Each row is where one point has got to under a steady rotation. How many steps took it there?
The counts run from 0 to 267.
[188 132  87 103 129  68 109 132 111 167  96 147 141 111 170  94 122 144
 135 106 113 139 112 121 113 191 101 126 112 109 156 121 125  82 107 160
 144 128 110 125 113 115 119] | 74
[189 137 104  97 100  70 127 138 156 163  90 132 150  99 152 108 143 122
 113 110 108 182 103 113 122 182 133 134 106 152 154  90 127 116 103 145
 135 110  94 143 107 140 133] | 21
[171 127 121  83 180  98 104 117 143 120 108 140 128  48 138 144 143  67
 165 135 125 145 143 126 100 143 116 166 113 150 144 118 157 139 125 139
 141 137 132 150 144  99 151] | 11
[151 109 124 133 133  68  59 121 146 115 157 149 135 103 176 115 133 109
 142  91 116 140 110 127 145 147 133 150  82 126 183  82  99 108 147 101
 140 101  99 129 113 141 139] | 40
[183 124 121  84 126  89  85  95 140 162 122 120 180 110 114 139 110 111
 121  95 143 143 141 110 111 172  94 101  86 115 166 127 123 114  93 153
 142 128 117 103 112 104 126] | 78
[170 119 114  81 147 108  49  93 128 136 121 126 155 102 129 124 131  73
 170 147 143 101 151 112  93 140 100 144 112 147 171 124 116 104 130 132
 135 127 119 140 131 106 133] | 83
[129 149 127 122 135  86  77  95 151 128  74 118 128  97 175 144 134  75
 168 122 135 141 129 115 139 136 141 153  88 126 177 130 116  92 103 141
 136 154 125 127 116 166 137] | 161
[137 111 110  85 119  72  57 100 152 127 120 136 160 143 155 121 127 118
 133  89 138 139 105 125 159 155 156 146  77 131 172 123  96 107 134 128
 109 120 103 100  99 143 140] | 38
[180 110 102 106 178  85  81 113 163 126 148 170 133  92 134 151 135  94
 115  87 135 141 156 133 137 169 108 141 105 124 149  95 144 112 131 127
 158 110 119 113 140  75 154] | 133
[169 146 166  96 152 106 107 104 137 145  88 140 109  80 157 124 133  88
 143 142 122 163 110 119 147 150 123 172 118 141 139  96  98  65 164 122
 115 154 150 176 104 131 107] | 105
[162 132 130  95 157  93  97 112 173 124 128 165 119  69 148 138 146 116
 108  71 131 190 127 148 163 170 143 144  89 139 131 110 129 119 150 130
 144 108 125 121  91 102 159] | 186
[170 160 144  94 151  66  94 124 139 127  43 126 128 103 132  99  99 131
 166  85 111 135  90 126 107 184 107 128 127 125 129 142 131 112 148 149
 157 120 131 131 110 117 129] | 70
[162 172 143 117 156  71  94 136 149 137  43 129 100  84 136 127 121 123
 152  88 117 154 107 130 108 186 124 129 110 120 133 132 127 113 150 155
 173 123 142 117 128 132 145] | 69
[197 136 150 111 126  72  63 101 134 180 136 118 126  90 145 138  95 137
 147 129 102 119 149 111 105 158 109 125  81 111 158 126 117 137 144 134
 176 143 168 135 105 128 134] | 247
[181 143 139  87 135 118  99 108 145 156  93 159 120 122 130 137 155  79
 143 129 128 153 143  92 133 149 126 166  91 165 154 133 101  59 171 127
 128 157 136 150 115 136 149] | 231
[193 143 165 127 132  68  87 106 120 160 139 125 131  47 152 146 102 121
 143 126  91 130 137 118 113 146  99 136  90 109 167 109 113 138 136 131
 172 135 149 125 113 130 141] | 246
[180 138 133  93 124  68 131 133 160 140  63 134 138 115 148  88 126 110
 140  89 110 168  87 116 124 175 120 119 141 148 140  87 125  94 144 125
 134 101 121 150 122 118 112] | 146
[166 146 149 126 137  70  80 107 114 161  98 112 121  84 158 167  98 118
 138 117 105 121 141 109 119 160 130 162  98 112 142 142 117 142 133 121
 169 133 136  81 124 169 161] | 120
[188 141 128  78 130  84  96 110 178 124  81 123 141 108 129 145 151  84
 173 126 127 156 132 131 122 148 134 137 108 158 151 150 171 132 132 142
 140 135 161 154 127 119 143] | 13
[146 117 123 117 123  57  99  99 165 131  73 116 114 132 159 116 128  75
 158  68 147 144 130 104 124 156 150 106 132 160 160  90 141 123 141 116
 136 111 141 124 138 128 124] | 218
[171 135 129 101 127  99  94  78 133 147  98 149 129 111 179 128 134  92
 166 138 135 161 133 118 138 155 140 165 119 139 131 150 106  74 144 125
 104 163 144 160  74 124 122] | 107
[175 147 106  92 132  72 106 114 167 146  39 128 131 128 144 118 136  97
 145  93 138 150 122 107  97 190 157 138 140 160 127 139 148 127 140 144
 140 119 115 128 129 122 153] | 143
[162 109  70 115 128  67  82 113 159 145  98 136 135 144 152 122 130  85
 148  87 153 129 110 101 139 160 175 155 127 159 168 117 131 126 144 127
 127 103 100 140 126 129 144] | 91
[176 135 164 106 128 113  97  81 145 178 108 132 117 102 128 145 125  77
 108 114 142 155 162  84 107 160 149 143 134 164 145  97 106  99 173 111
 146 137 148 150 107 121 136] | 101
[168 113 135  95 168  98  96  75 137 127 138 183 132  90 154 131 128 118
 141  73 139 160 149 127 137 173 116 147 132 142 105 126 121 113 140 112
 126 112 119 123  88  68 155] | 59
[198 101 135 118 117  67 102 101 125 182 162 117 157 100 150 166 107 107
 136 121 112 127 153  91 111 141 139 161  97 145 160 117 116 144 147 110
 145 146 135 118 118 151 150] | 172
[168 114 136 108 142 101 127 118 154 151 120 148 153  76 107 156 130  85
 105 106 129 184 146  77 109 162 141 142  93 156 135  96 102  89 152 148
 147 151 146 140 116 121 139] | 227
[181 135 121 105 115 113  75  93 142 186  96 134 159 102 118 144 116 104
 103 129 139 144 146  76  81 177 124 148 125 146 146 123  99  96 136 149
 147 115 100 130  91 127 141] | 26
[154 118  91  91 159  87  82 137 152 116  78 105 149  93 137 137 146  66
 163 131 144 129 119 115 119 156 145 152  77 141 174 114 140 110 119 158
 128 160 132 131 153 142 141] | 86
[171 151 143  87 130 105  58  83 122 162  89 122 141 114 161 136 127  79
 149 164 121 126 128 114 112 137 109 172 117 127 171 117 103  80 120 122
 112 144 123 146 109 151 116] | 31
[169 159 122 110 143  66 129 120 157 139  50 136 118  96 149 112 126  86
 130  80 125 170  91 127 137 174 127 140 152 142 141  78 128 106 132 124
 142 100 119 132 134 128 133] | 145
[180  96 124  90 103  63 123 109 140 161 129 123 162 100 154 104 127  88
 146  94 127 163 132 101 111 151 151 136 124 174 163  88 122 140 123 104
 113 111 101 146  95 143 134] | 95
[143 116 109 121 138  68  54 113 144 121 148 141 150 110 170 132 121 112
 139 104 120 131 103 123 161 148 151 163  93 132 178  98  92 110 139 111
 131 105  89 114 102 152 157] | 39
[165 127 130  61 168  82  68 118 104 145  98 105 110  88 133 112  84 110
 147 105 138 103 101 129 129 171 110 143 101 121 151 120 125 121 146 132
 121 160 163 136 105 103 115] | 252
[139 126 124 123 143  95  83 102 157 118 107 159 131  93 161 136 126 119
 137  92 137 178 109 122 156 186 165 138  90 121 131 130  96  90 138 155
 124 150 129 139  73 131 138] | 110
[191 135 113  75 149  89  97 144 163 122  87 138 144  96 136 147 172  90
 137 135 102 146 163 131 110 153 116 157  90 155 139 119 170 130 146 131
 146 120 128 123 150 137 158] | 138
[178 105  70  84 170  68  80 126 139 136 136 147 130 104 171 142 130 113
 153 123 138 127 111 150 159 180 137 152  93 112 142 115 149 112 123 141
 115 157 138 140 115  94 127] | 256
[158 132 112  84 147 101  58 124 146 128  94 116 126  96 139 137 164  58
 153 138 135 115 148 124 116 141 130 140  71 141 188 115 152 102 111 146
 139 149 123 123 153 138 136] | 85
[186  96 103  90 133  52 110 113 101 162 133 126 122 111 162 111 109 119
 165  76 141 125 143 119 123 177 117 101 107 110 146 111 142 122 119 138
 131 163 150 126 113  95 121] | 1
[143 141 131 120 164 108 104 112 119 127  82 158 105  78 163 130 139  73
 164 134 128 157 119 101 130 139 136 189 125 156 134 127  92  75 145 136
 126 152 108 164 100 126 143] | 233
[165 117 119 106 153  83  73  76 149 136 141 147 185  98 153 145 115 101
 140 120 119 140 122 131 115 164  80 119 111  86 154 105 122 105  93 139
 135 105 118 118 111  95 114] | 205
